In the data rows, zero lies at 4.5, halfway between 4 and 5.
Some points:
[3 4 7 7 6 6 3 0 3 6 7 5 6 4 4 5 4 6 5 6 3 2 2 4 4 5 6 3 2 4 5 5]
[8 6 5 0 2 3 6 5 0 5 4 9 3 8 7 5 5 5 3 4 5 2 2 6 7 5 6 1 6 7 7 3]
[3 6 3 2 4 5 5 5 5 3 5 4 4 2 2 4 5 2 4 6 4 5 4 4 3 5 5 5 4 6 5 4]
[6 6 2 2 3 5 3 4 4 7 7 4 5 7 5 5 5 4 2 4 2 6 4 4 6 3 6 6 7 5 3 2]
[3 3 6 9 3 5 9 4 5 3 9 4 3 7 3 5 3 3 6 3 2 1 5 3 6 7 4 6 5 5 9 4]
[2 2 3 4 2 4 3 4 4 3 2 4 4 4 5 6 4 5 3 3 4 3 3 2 4 5 4 5 5 3 4 5]
[5 4 5 4 3 5 4 4 6 4 4 4 6 5 4 4 5 2 2 2 4 5 5 5 6 8 6 5 5 4 4 3]
[6 7 2 4 3 2 3 6 5 9 4 4 5 5 3 9 3 2 8 5 0 5 5 6 5 6 5 2 7 3 4 7]
[7 5 5 4 5 4 4 6 5 6 6 5 5 4 2 2 3 4 4 4 4 5 3 4 3 2 3 4 3 1 3 3]
[3 3 3 2 6 7 7 2 6 4 6 4 4 0 5 3 3 4 6 6 5 3 6 3 5 2 7 5 8 8 4 4]
[4 4 5 5 2 4 3 4 5 7 6 6 5 5 5 6 6 5 5 6 5 3 2 4 4 5 6 6 5 5 4 5]
[7 2 2 3 9 5 3 1 6 5 3 5 5 5 6 7 9 4 7 6 7 5 5 5 5 7 4 5 4 3 9 3]
[6 5 3 4 3 6 4 5 3 4 4 9 9 5 3 2 7 5 8 5 6 5 6 1 6 5 5 5 3 5 5 9]
[4 6 4 4 5 1 5 3 4 5 6 2 3 6 5 9 4 9 6 4 7 5 5 2 3 3 5 6 3 4 8 4]
[3 4 1 4 2 2 4 6 6 3 4 5 4 4 4 4 4 3 3 4 5 7 3 4 3 6 4 6 5 4 5 3]
[6 7 6 4 3 4 0 1 4 2 1 4 5 3 5 6 3 3 3 3 5 3 8 4 8 5 5 4 4 7 5 6]
[4 3 3 4 3 2 4 6 6 4 5 6 3 3 3 4 6 7 4 9 6 5 7 4 6 3 5 5 3 3 4 5]
[7 5 7 6 3 5 4 6 7 4 4 3 4 4 7 7 6 4 6 5 6 3 5 4 3 4 4 4 4 6 4 4]
[4 4 6 3 3 6 3 4 7 6 5 5 7 8 8 4 5 6 5 7 5 4 5 4 4 4 7 2 7 1 6 7]
[3 5 5 7 8 5 4 2 4 4 6 7 5 3 2 3 4 4 3 2 3 1 2 5 4 5 6 6 5 6 7 6]
[7 6 5 4 4 4 5 2 5 4 5 5 6 5 3 5 4 4 2 7 6 6 5 7 5 8 3 6 4 6 5 4]
[7 4 6 6 4 1 6 5 5 9 5 4 5 2 5 1 5 3 4 4 3 1 9 4 1 6 1 2 2 4 3 0]
[5 0 6 5 7 3 5 3 6 4 4 5 4 3 3 3 4 5 2 1 4 5 2 6 7 5 4 3 7 4 4 8]
[6 5 3 4 3 5 4 5 4 5 4 3 2 2 2 2 3 3 5 4 4 4 3 3 3 6 5 5 6 5 4 4]
[4 4 4 5 4 3 3 5 4 3 7 4 4 0 5 2 3 8 8 6 4 6 2 8 6 6 3 4 5 3 4 7]
[9 3 3 6 5 5 3 4 2 4 6 4 4 7 8 5 0 4 3 8 5 5 6 6 4 6 4 9 4 6 3 7]
[6 4 3 4 4 4 4 3 5 5 5 3 1 3 1 4 5 6 7 6 6 5 5 4 4 5 5 3 4 4 3 5]
[3 6 2 5 7 9 6 3 5 5 3 7 4 6 6 6 5 8 5 3 2 2 6 8 6 6 1 4 4 3 0 2]
[2 5 3 5 6 8 5 6 5 4 6 5 3 5 4 3 4 2 4 5 3 4 3 5 4 6 4 6 5 7 6 5]
[7 5 5 5 2 3 4 5 4 5 5 5 4 6 5 4 5 4 4 3 5 7 7 6 6 6 6 6 4 4 4 4]
[5 2 7 4 5 6 7 5 2 3 0 3 5 4 1 6 3 7 4 7 0 6 7 5 3 4 7 7 8 5 7 4]
[5 6 6 7 5 4 4 5 6 5 2 5 3 3 8 4 6 9 6 5 1 7 1 3 7 4 7 7 3 6 4 2]
[6 7 5 9 5 6 3 4 2 6 7 4 5 2 4 6 7 6 2 3 8 8 7 7 4 6 8 3 6 4 6 4]
[6 5 3 5 3 2 4 5 8 1 5 6 7 6 6 3 2 5 4 4 5 2 7 6 2 4 7 6 7 2 5 2]
[3 4 5 5 6 5 3 4 4 5 5 4 6 4 4 4 4 1 2 2 1 3 3 5 5 3 5 4 3 3 5 5]
[3 2 3 3 0 6 4 3 2 2 4 3 5 4 7 4 6 3 3 5 3 4 4 6 0 3 4 3 5 5 4 4]
[8 6 6 4 4 3 4 6 4 4 6 5 6 5 7 6 6 3 3 4 5 3 5 4 5 3 5 6 6 6 3 4]
[6 6 4 6 5 5 4 3 4 3 2 5 4 3 4 4 3 4 5 4 6 5 4 3 2 3 2 2 3 4 3 3]
[5 4 5 5 5 5 7 7 3 4 2 5 5 4 4 5 3 3 5 2 7 3 2 7 4 3 6 6 4 7 6 5]
[4 1 1 3 3 3 5 2 3 4 4 1 4 5 5 6 5 3 4 3 4 6 3 3 3 3 4 5 3 6 3 4]
[4 7 5 5 6 4 5 5 6 3 6 6 5 5 4 5 7 7 5 6 5 1 3 5 3 4 5 5 6 6 3 4]
[3 4 4 5 5 7 7 7 5 4 4 5 4 2 4 5 3 3 3 3 5 7 5 4 4 4 4 5 6 6 6 5]
[0 6 3 3 6 4 3 7 3 6 4 4 4 2 5 5 3 3 2 4 4 2 4 5 4 6 7 8 3 3 6 5]
[5 7 7 4 4 6 4 4 6 3 4 3 4 4 3 6 2 3 2 8 6 4 1 4 5 3 2 0 4 3 4 3]
[7 7 4 5 4 5 5 5 6 5 5 7 4 3 3 3 2 4 4 4 5 5 3 3 3 3 4 3 3 1 3 2]
[1 2 8 2 9 5 5 7 3 4 7 8 7 5 7 7 2 5 6 2 5 6 5 2 3 8 5 2 2 5 0 3]
[5 5 3 4 4 5 5 5 4 3 2 2 4 3 5 5 4 4 5 4 6 6 5 4 4 5 4 5 6 7 6 5]
[5 5 6 5 5 6 4 6 4 8 4 5 6 5 6 5 6 5 7 5 5 4 3 3 2 5 6 5 5 4 5 4]
[3 3 6 9 7 4 6 6 0 4 5 4 7 4 4 4 6 3 5 7 6 4 4 1 9 4 2 4 5 0 3 0]
[8 6 6 3 6 5 5 4 6 6 8 4 2 3 3 3 4 4 5 3 4 5 4 4 4 2 4 4 3 1 3 3]
[4 5 5 7 6 7 4 6 6 4 4 4 8 8 4 4 6 4 4 4 5 6 5 7 6 2 4 3 0 3 3 3]
[3 6 5 8 7 4 7 4 5 3 4 7 5 6 7 4 4 5 3 7 2 8 5 4 3 4 3 0 1 4 4 7]
[3 3 4 5 6 6 5 8 6 4 4 2 5 5 7 3 4 2 6 4 3 3 4 7 7 3 7 3 4 6 7 4]
[2 2 2 3 3 6 1 6 4 3 7 5 5 5 4 5 4 6 4 1 2 6 6 3 6 3 2 2 5 7 8 3]
[3 5 2 5 6 6 9 5 6 5 3 2 3 6 5 3 5 4 2 3 7 4 5 2 6 7 7 3 6 4 3 8]
[6 6 7 3 3 7 5 4 4 3 4 3 2 5 5 3 4 5 6 3 4 4 5 3 4 3 2 4 2 1 4 4]
[2 7 6 3 5 2 4 3 2 5 2 2 2 6 6 0 5 5 4 5 5 6 6 4 4 5 4 5 7 7 7 6]
[2 3 4 6 3 5 6 4 6 9 3 6 6 6 4 4 2 3 3 4 7 5 4 6 7 0 2 7 6 6 4 6]
[3 4 6 3 3 6 4 5 4 5 7 4 6 4 7 6 8 7 6 5 6 5 4 5 4 5 1 7 7 3 5 7]
[5 3 3 4 3 3 3 6 6 3 6 3 2 4 3 4 6 5 6 9 7 6 5 6 5 6 5 3 2 4 4 5]
[7 9 6 3 6 1 5 4 5 2 5 3 7 6 5 6 7 3 6 3 2 6 4 4 4 4 4 6 7 5 3 7]
[4 4 5 6 6 5 6 5 2 3 4 4 5 7 4 5 6 6 3 4 4 2 4 6 3 2 4 4 1 2 2 5]
[4 5 6 5 3 4 6 3 6 6 5 5 6 6 6 7 6 6 5 5 4 5 5 5 5 6 5 5 3 6 5 5]
[7 4 3 6 5 2 3 5 3 4 5 5 5 5 5 6 7 7 6 6 5 4 4 4 3 2 3 3 6 7 4 6]
[0 4 7 5 5 3 2 2 3 4 4 7 0 7 3 5 6 0 9 5 7 7 7 9 5 3 6 5 6 3 2 4]
[4 2 6 3 6 4 1 7 6 5 4 1 2 7 0 3 3 6 4 4 5 4 5 3 3 5 3 5 6 8 4 5]
[3 5 4 1 2 2 8 3 4 5 5 3 8 2 2 4 3 6 7 6 7 6 6 8 7 5 4 4 3 5 5 4]
[4 4 5 3 5 5 5 6 6 5 2 6 1 1 5 6 7 3 1 5 3 4 6 4 5 3 3 6 5 3 7 8]
There is one direction along which these points spread out most. Take the direction at right angles to it along which they spread out most. Then take the direction at right angles to both along which they spread out most. Go by this last direction. How far along it is each point below, from 0 to 99? 50 is the average, and the first point above lies past it. One standard deviation of the points above along it is 16.
[6 6 4 6 5 5 4 3 4 3 2 5 4 3 4 4 3 4 5 4 6 5 4 3 2 3 2 2 3 4 3 3] 27
[5 5 6 5 5 6 4 6 4 8 4 5 6 5 6 5 6 5 7 5 5 4 3 3 2 5 6 5 5 4 5 4] 66
[6 7 6 4 3 4 0 1 4 2 1 4 5 3 5 6 3 3 3 3 5 3 8 4 8 5 5 4 4 7 5 6] 51
[6 5 3 5 3 2 4 5 8 1 5 6 7 6 6 3 2 5 4 4 5 2 7 6 2 4 7 6 7 2 5 2] 47
[5 5 3 4 4 5 5 5 4 3 2 2 4 3 5 5 4 4 5 4 6 6 5 4 4 5 4 5 6 7 6 5] 41
[7 9 6 3 6 1 5 4 5 2 5 3 7 6 5 6 7 3 6 3 2 6 4 4 4 4 4 6 7 5 3 7] 59
[8 6 6 4 4 3 4 6 4 4 6 5 6 5 7 6 6 3 3 4 5 3 5 4 5 3 5 6 6 6 3 4] 61
[5 4 5 5 5 5 7 7 3 4 2 5 5 4 4 5 3 3 5 2 7 3 2 7 4 3 6 6 4 7 6 5] 60
[3 2 3 3 0 6 4 3 2 2 4 3 5 4 7 4 6 3 3 5 3 4 4 6 0 3 4 3 5 5 4 4] 42
[1 2 8 2 9 5 5 7 3 4 7 8 7 5 7 7 2 5 6 2 5 6 5 2 3 8 5 2 2 5 0 3] 77
[8 6 5 0 2 3 6 5 0 5 4 9 3 8 7 5 5 5 3 4 5 2 2 6 7 5 6 1 6 7 7 3] 71
